Named turns come first, each shown by rows before and after it. Which turns, in which order, take the first row of each pair that follows to the second? Write the first one first, as in the answered first pair.
buk:
[-20  -3   3  -6  15   9   0 -12   9  -7  -9   5  19  -4  -1   0   6   1
  -9  11  -1 -19] -> [ 14   0   1 -26   7   3  14  -7   1   9   0   7 -10   2   2   5 -12   8
 -14  -2  14  -6]
[-27  -3   5   2  12 -26 -14 -14  -8   0   0   7  58  18 -14 -40  22 -27
  14   5   2   5] -> [-21  -4   4 -39  23 -15  28 -27   2   9   2  25  39  10 -19 -30   2  -5
 -12  -8  21 -18]
[-14   7  27   4  -8  27   1 -19  -8  -7 -12   6  -1 -12   9  11  -1  -5
   1 -13  -6 -33] -> [ 13  10  25  -8 -16  20   8 -14 -14   6  -4   5 -22  -7  12  15 -13   0
   0 -23   3 -19]
budi:
[ -1  -3  -4 -23 -18   2  26   6   4  10  -3   4 -34  -7   3  18  -4  14
 -25 -11   6 -11] -> [ 32   2   6   1  -9 -15 -10  -1 -22  19   5 -15  -5   9   1  -9 -10 -14
  15  -2  14  33]
[  8  13   9  21  18  -8 -16 -17  -7   6  -5 -11  28   0  -1 -11  15  -8
  13   9  -3   6] -> [-20  11   1   2  12   5  12 -11  13  -2 -13   5   6 -12   0   8  20  13
 -18   2  -9 -29]
[ -8  -2   5  -6  20  -2  -5 -10   5  -4 -12 -16  22  -1  -1 -14  -3 -13
   9   9   6   0] -> [-16  -3  -1 -23   8   4  15  -1  17  -4 -13  -6  -7  -7   2   3  -4   5
 -12   1   6 -18]
[ 37   2 -12   7 -19  -8  26  26  -8   7  13  -1 -29  -4   5  19  -7  -2
  -6 -19  12  21] -> [ 18   0   1  34  11  -7  -1  -3 -15  -5   7  -9  38  -5  -5 -12   3 -27
  22   5   9  29]
dera:
[-14   5   7  14  -7  17  -3   7  30 -14  -8  -4   7 -11 -20   2  -9  14
 -19  -2   9 -10] -> [  1   5   8   2  -8  16   7   8  26  -6  -4  -3  -6  -9 -20   3 -20  18
 -22  -8  18  -7]
[-29   3  -4   6  -3  -1  14  -4  14 -14   3  20   3  12   0 -22  13  10
  -5   1  -7  -9] -> [-15   3  -6  -8  -3  -1  26  -5  13  -6   6  25  -9  14   0 -20   3  15
 -12  -6   3 -10]
[-49  -3 -12   2  -1   9  21  -2  31 -19 -18   8   1  -6  -8  30  34  21
 -20  -2 -29 -42] -> [ -3   0 -13 -35  -2   4  49  -4  26   5  -5  14 -34  -2  -6  34   2  33
 -32 -20  -3 -30]
[ 21   2  -1   7  18   1 -13 -17 -18  26  -8   4   9  22   8 -13  -9  -9
  42   9  13  25] -> [-13  -1  -1  23  19   7 -21 -17 -11  11 -17   4  26  15   6 -12   9 -12
  44  19  -1  10]

Between the rows of a pair lie two turns.
[  7   5  -4  18 -11  -4 -11  17 -10   5  -1  -3 -15   9  12  -5   9  -6
   5  -1  -1  10] -> [-17   1   0  -2  12  13  15  -3   5  -1  -8  11   2  -4   2  -5   7   3
 -13   3   5 -19]  budi buk
[ 23   0  12 -24  11  -5   8 -10   0  15   3  -1 -18   2   3   4 -14   4
 -17  -6  20   4] -> [ -7  -1  13  23   1  -8 -33   1  -1  -4  -6 -16   9   2   5  -2  16 -13
   4  10  -9   9]  buk dera
[  4   1   8  -8   5  -6  11 -11   0   8  -2  12  -6   2  -4  -2  -8   2
  -5  -4   5  -6] -> [-7  2  9 13  2 -9 -9 -6 -4  1 -4  4  7  4 -3 -7  5 -8  9  3 -5  2]  buk buk
[ 39 -25   7  10  24  -1   0  -3   1 -20   6 -28  13  -4  17  -5  -8   4
  20   5 -24  -1] -> [ 15 -28   0   2  17   8  17   5  16 -26   0 -18  -3 -12  19  11   0  18
  -1   1 -33 -26]  dera budi
[-11  17  -4 -13  -8 -12  -6 -29  13   5  11  13   3   3   3   1 -18  -5
  17  -9  -6  -5] -> [ -4  19  -6 -11 -14 -16 -10 -22  10   6  13  10  -4   5   6   3 -18  -7
  20 -10  -7   2]  budi buk
[-11   1  -7   6  -4  -8 -11  14  22  -6  10  -9  -5 -20   9  20 -11  36
 -14 -10  -7 -12] -> [ 12   4  -2  21  -3 -21 -32  12   6   0  16 -21   8 -10   8   7 -16  21
   9  -5  -2  15]  buk budi
[ 15   0  -6 -17  -7  -4   6   9  -5  10   3  -7 -13   4   1   1  -4   1
   1  -4   0   8] -> [ -4  -2  -2 -12  13   4   4 -10   0   3  -3  -5  22  -1  -6 -10   0  -7
   6   7  -1  -2]  budi buk
[ 22  -6  13 -19  22 -14   4  -2 -12  12   7  12  19   7   0 -27 -15   2
   1  -1   9  -1] -> [  0  -8  14   5  21 -15 -15   3 -10   0   0   5  36   5   1 -29   3  -7
  11   9  -7  -3]  buk dera
[  1  15  -1  -8   7   0  19  -6  22 -23   6  16 -16  -5 -24   5  -3  -4
 -20 -10  13 -34] -> [ 20  19   8  20  11 -13 -16 -10   3 -21  10  -1  12   7 -25 -16  -1 -29
  15   1  14   1]  buk budi
[  4  -1  -3 -22  -5   3  20   0  11   4   1   7 -23  -6  -4   7 -10  14
 -19  -6  12 -16] -> [  9   2   3  22 -11 -12 -28   9  -6  -2   2 -15   4   6  -2 -10   4 -12
  17   7  -3  17]  dera buk
